Rotation paths and how fast each direction turns (degrees per step)
Each turn is a multiple of 5 degrees from 10 to 175, or 0.
Each row of a path follows its step; steps can be skipped.
path 1
step 6: [ -6  -6 -13  -8   7  27  14  21  20 -14  -3 -26  -3 -10 -17  -3  13   2
  10  13 -15   3 -10 -37  10  12  -7   5  19  14   0   1  -1  -8  -4  -9
  12   0  14  31  19 -15   7   9   9]
step 7: [  4 -13 -29  17   1  -5   7   0  -5  -1 -10   0  20   0  20 -12 -10  -6
  10  26  16  23  14 -16 -32  23 -13  13  19   4  -9  -9  10   9   0  -8
  21 -19 -11   1  -3 -16   9 -11  -2]
step 8: [ 23   7  -2   6 -16  13  10  -6  -4   0 -10  -7   4  -8  -5  31   6   1
 -13   9 -13   8 -18  14 -19 -12  30  17  -8  -2 -17 -18   5  35   3  -7
  13  -7 -18 -19   9 -13  15 -14  -5]
step 11: [  1   4 -23   0 -18 -17  11   5 -30  -9  -9  -1  19 -14 -16  -3   6 -12
   1  14   1  21  11  10  -2   6  -9  -7 -28  -2  -6  -4 -15   4  -1  11
   4 -16 -29 -28  19  -8   5 -26  -5]
step 14: [ -6 -15  -4  17   3  -5  14   9 -22  -7  -4   7  16 -28  -5   3   9  -5
  29  25  -7  25 -18 -13  -8   2 -17  -8  -6   3  -2 -18  24  -1   8   6
   9  14  -9   2   0  33  -2 -20   0]
step 18: [ -2  14  11  -8   9  10  16 -20 -14  16 -23 -11  14 -13  -2  -3  16   4
   1  24   6  -3  -5  -1 -10  -2   0  -4 -14 -34 -23 -14  -2  17 -10  13
  -6  20 -24  10   3   0  -5 -34   1]
step 24: [ 14 -13  -5   7 -15   2   3  -1 -20  19 -19   7  12 -11   2  11  -8  17
  14   6   2  18 -21  -4  15   9  21 -15  21   7  -1 -32 -18 -10  28   0
  -9  -2 -23   0  14  17  12  12   9]
step 25: [ 24 -10  10 -15  23   3  23  22 -17  27 -19   3  -1  -2 -11  -2  23  26
  -3   6 -17  -9  -5  -8   1  13   9  -3   7 -12 -31 -10  10 -11  -2  14
   9  -2  14  -1  -6 -17 -11  -4  14]
step 26: [  4  -7  -7  -3  17  -6   1  -8 -30   7  -4   2 -23  -6  -9   2  -4   9
  10  -4   5   8  47  10 -14 -17   0   8  19  -5 -13  24  -4  -3 -28   6
  13 -19 -22   7  15  -8   1  -7   5]
step 28: [  3  18   9 -19  -1  12  16  14 -16  14  -8  -3   0  16  20  -6   0  25
  12   0   0   0   4   0  23  22   5   2  -8   2  -8 -28 -34 -20   4   2
 -13  24  -9   0   2  -5 -22 -21  -5]
Directions:
[ 2 -2 11 -3  0  1  3  2 -3  1 -3 -2 -5  8  7 -5 -4  0  4 -2  3 -3  2 -5
  2 -6  9 -5  4 -3 -1  2 -1 -8  0  4  5 -6 -3 -3  0  4 -3  4 -5]
10
[  1   0  -4  -3  -7  -3   1  -3  -7  -2  -4  -3  -1   4  -4  -9  -1   5
   0  -8 -10  -9  -2  -4   0   1  -2   6  -1   5   2   3  -3  -2   0  -8
   3  -1   6  -7   2  -1   3  -3  -1]
170
[ -2  -2   1  -2  -4  -8   2  -4   0  -3 -10   2   1   6  -2   3   7  -2
  -4   0   1   7  -2  -1  -3  -4  -2  -1  -1   2  -5  -9   3  -1   9  -4
  -5   4  -6  -6   1   3  -3   1  -7]
110
[ 2  0 -2 -1  1 -3  1 -2 11 -1  1 -7 -4  5 -3  3  2  0  3 -8  3 -2 -1  6
 -2 -5  5  2  3  6 10  0 -2  0  3  0  0  1 -4  1  7  5 -3  0 11]
100
[ -1   7   2 -11  -4  -1  -1   1   1   1   0   1   1   4  -6   3   2  -8
   4  -2  -4   2   9   0   4   8  -4  -1  -7   1   6   2  -3  -2  -4   0
   4   1  -5   4  -4   6  -6  -3  -4]
45
path 2
step 3: [ 18 -12  -7 -15   8  14   0  17  -1 -13   4  18 -11   5 -20 -13 -18 -31
  -5  14  -8   2 -11  12  -9  40  -8   7 -16  -4  -2  10   1 -10  -4  -2
 -23 -31 -15  -5   3  11   2   2   1]
step 4: [ 23  23 -17  -6 -12   6 -10 -18  -8  10  14   8 -13 -27 -21  31  -8  -9
   6 -22  -3   5  19  14   6  18 -10  -7 -11  -2   0  10  -3  -5 -15   1
  -8 -19 -23  15   9   8  -3 -12 -11]
step 5: [ 24   0 -17  -6  -6  -6  -3   6  16  -9  32   1 -14 -11  -6 -18 -29  -5
   7  -8  21   3  -5   3   9   6  -7   3  -1  -4 -18 -14  18  -4 -26   2
 -18 -26  -4  -4   7  10  13  31   1]
step 6: [  8  18 -24  -5  -5  -3  -5 -13  15  13  12 -11 -16 -12 -11 -14  -1 -23
  20  -2   2   0   9   3   2  36  -6  -7 -23 -18   5  15  23  16   8 -31
   1  -5  -3   7   0  20 -13   1   5]
step 8: [ 19  13  -6 -12   3  -5  11   4  15  -1 -12 -14  -6 -11  -6 -21   7 -10
  -2   6  16 -19  14  -7 -13  21   8  18  -8  -5  12  13  35  -6 -20 -13
 -32   0 -12 -16  -7  10  15   0  19]
step 17: [ 25   2 -23   4 -22  12  -7  16  16 -17  16   5 -18  -9 -12   0  10 -12
  -5   8 -24 -13   3  23   8  10   3 -14 -12  -5 -14   6   7 -12  29 -29
  -5  10   8 -18   3  13  10   1  -1]
step 21: [ -1  -8  -8  -8  -3  13  11  -5  20   1  23  10 -20 -23 -19  -8 -15 -13
  17  17  14   3   1   6  -8   5 -32  -2 -26 -19   7 -11  12   0 -28   1
  -5 -17  -3  19  13   0   6  14 -11]
step 22: [ 18  20 -14 -15   4   0  18  11   9  -3  13 -10 -15  -2   2 -11  -2  -8
  34 -30 -15 -14   6   3  14  28 -16   2  -9 -17   2   4  -2  -2   4 -17
 -18  -5 -14   5   3  24   6   3 -20]
step 24: [ -7  21 -11 -23   4   3  -2 -10  10  12   2  -4  -3   8  -6  -5 -24 -35
   8  -5   7   0  11 -11  -2  13   2   5  -7  -2  17  21  18  -6 -27 -11
 -28 -11 -22  -2 -15   8  24  -1 -13]
step 30: [ 18   5 -10 -21   6  25 -12  -6   1  13  19  -5 -16  18  -2  13 -13 -16
   6 -22 -14  -3  10  29   5   5   2   5  -3   9 -19 -17 -10 -18  -3  -1
 -18 -17 -30  11  18  -9   7  -7   2]
Directions:
[  4  -2   1   4  -1  -2  -5  -2  -4  -7  -8   0 -10   0   3   5  -6  -5
  -3  -4   2  -1  -1   0  -4   1  -1  -4  -2  -3  -6   3  -8  -3  -2  -6
   5  -5   5   0   7  -2   2   3   8]
25
[ -1   5 -11   2  -2   0  -7  -2   0   0  -4   1   7  -4   1  -2  -3   4
  -1  -4   0  -9   0   9  -6   2  -5  -6   2   2   4  -2  -8   0  11   1
  -2   1  -3   2  -2  -1  -4   1   0]
135
[  9   1   2   4  -2   0   5   3   3  -5  -2  -3   4  -2   4  -3   6   4
  -2 -10   3  -2   0  -2  -1   5   2  -1   9  -5  -8  -3   2  -3  -1   6
  -6   3   5  -5   2   4   2   4  -1]
125
[  0   3   1   2   5   3   7   2  -1  -1  -2  -5   2   3   5  -7   5 -11
   0  -3  -4   6   4   2  -3   4   6  -2  -9   0   0  -1   0   2   9  -1
  -2  -5  -7   1   2  -5   1   6   1]
135
[-3  8 -6  2  3  9  0 -7  1 -1  2  1 -2  2  0 -1  9  2 -5 -1  7 -1 -7 -1
  6 -2  5  2 -3 -1  0 -4 -4 -1 -3  5  0 -3  4  7  9 -2 -4 -5  2]
155
[-1  0  1 -3  6  1 -2 -8  7  1 -4 -5  2  5  1  6 -8  2 -1 -3  3 -3  5  1
 -2  1  6 11  2  1 -1 -8  5  6  3 -2  3  5 -3 -3  2  1 -1 -1  8]
20
[-3  0  8  7  3 -3 -3 -7  7 -1  1  0  3 -5  3  3  1 -5 -7  0 -4  0  5  6
  2  2 -2 -5  1 -1  6  2  4 -1  0  5  7 -7  5 -5  4  4  0 -5 -7]
130
path 3
step 0: [ -6 -12  14  -3 -26  17  22  12   8   3 -10  -4 -18  -3  -4  -4  -1   9
   1  11  26  20  -3  11 -16   3 -27   7  11 -16   9   9 -30 -25  36  -7
 -10   1  -8 -10   1  17   9  -6  18]
step 5: [ -2 -16  -5  27  -6   9  16   1  25  -6 -14  27   8   5 -27   4  10   5
  23  -1  22  15 -24  -1   7   2   3   7  -2  18  16   8 -19  -3 -15  13
  10  -7 -11  17  12  11  18   6  31]
step 13: [  1   4 -26  23 -18  -3   4 -15   2  -9  -4   1   3  -7 -11 -12  14 -14
  38  21  30   8 -18 -14  -7  12   6  -4  19   7  -1  12  14  -8  -2  17
   8  -9  -7   8   6  29  17 -15  17]
step 16: [ -7  26   2  11  -7  -2  23   8  21   0   6  -7   9  -1  16 -11  -8   5
  19  -1   6   5  -8  -1  -3  29  -7   5  11 -23   6   8  -3 -27  30  -1
  10 -27  -1  -6  -1  32  19 -25  11]
step 19: [-17  19 -15   8  -2   9   0   4  15  18  12  13  15  -4  18  22  -4  17
  24  -3  -3  23 -19  11   7  17 -19  24   0 -18  16 -19   0 -14  -3  26
   3   3 -12  -1  -4  15   5   8  30]
step 22: [-15   9  -3   9  -3 -31  22  12   2  22 -19  12  -3  -6  -7  14   8  17
   6   2  18  35 -25 -10 -16  -2   0  17  -8  -2  14   2 -19 -19 -16   7
  -1  22   0   2   4  14  -9 -18  19]
step 26: [  3   7   1   1  18  33   7  17  13   6  22  18  12  -2  -1 -20  -9 -16
  10 -18  19   8   1 -14  -3  24 -19   5  -7  10   8  -1 -17 -15   2  28
 -15   3  -1 -13  13   5  22  12  29]
step 27: [ -4  13 -19   6  -2  12 -20  20  24   4  17   4   4  -9 -14   0 -14   3
  24   0  -4  29   3   0 -10  -8  -2  26   5  14  -6  -5  13 -12 -10  26
  -3  15   4  22 -17  25  22   5  24]
step 28: [ 12  -5 -36  11  -4  -3  -4 -10  -2   8  18  10 -15   4 -19  -2   4 -26
  13  16  32   6 -20   3 -23  -3 -11  11   0   2   0   4  -2   4 -14  38
  24   8 -13  -6   2  14  20  10   8]
step 30: [-12  24   4  12   2 -16  11  13  28   0 -13   3 -10   5 -18 -16  11  -2
   8   5  20  16  -8  -7 -29  -7 -12  30  12   5  -7  17   3 -10 -12 -16
  25   7  -3  21   2  26   3  -7  22]
Directions:
[ 0 -4 -3  8  2  6 -8 -4  3  5  4 -3 -1 -2  7  0  4 -1  2 -5  2  2  0  0
 -3 -8 -2 -2  4  1  4 -6  5  2 -3 11  2 -3  2  4 -1 -6 -3  5  5]
45
[ 5 -1  5  7  3  4  2 -1 -4 -7 -3 -4 -3  1 -1  1 -8  6  2  5 -2  7 -6  3
  5 -5  0  4 -1  0 -1  1 -4  1  3  1 -1 11  7 10 -2 -1 -4  0  3]
145
[-2 -2 -4 -2 -5  1 -6  2 -3 -7  7  3 -3  2  5 -6 -3 -5  4 -5 -7  8  3  4
  4  9 -5  1 -3  0 -5 -9 -3  5 -2  0  1  5 -2 -2 -2 -2  5  3  1]
45
[-1 -2  0 -3  0 -4  0  0 -5 -3  2 -5 12 -5 -4  4  1  5  2  5  2 -1  5 -6
 -5  6 -4 -8  0  1  4 -5 -3  1 -8  1 -5  5  1  6 -2 -4  1 -4  3]
155
[-3  3 -1 -2  1 -6  2  0  5  5  1 -4 -4  3 -3  8  0  4 -3 -5 -5  4  3 -2
 -5  1  6 11 -2 -2 -6 -8  9 -4 -6 -2  0  4  2  3 -1 -3 -2 -2 -2]
140
[-1 -4  1 -3 -2  3 -6  3  5 -1 -2  0 -2 -4 -1 -5  5  0 -2  3 -4 -3 10  2
 -4 -7 -7  7  1  6  1  2 -2 -4  3 -8 -6  1 -6  9 -5  1  1  5 -1]
120
[ 2  6  1  4  0 -1 -2  4  1  0 -3 -5  2 -8  7 -9 -3 -7 -4  0  0  3 -5 -7
 -3  4 -4  4 -8  0 -2  5  4  0 -1 -6 -1 -3  3  2  6 -9  1 -4  1]
80
[ -2  -2   5   5  -1   0  -2  -3  -1   0  -8  -6   3  -1   4   2   2   4
  -4   6  -3   1  -4   2   2   6  -4   1   9  -3  -6  -9   0  -3   6  -1
   3  -3 -12  -3   0  -2  -2  -3   1]
20
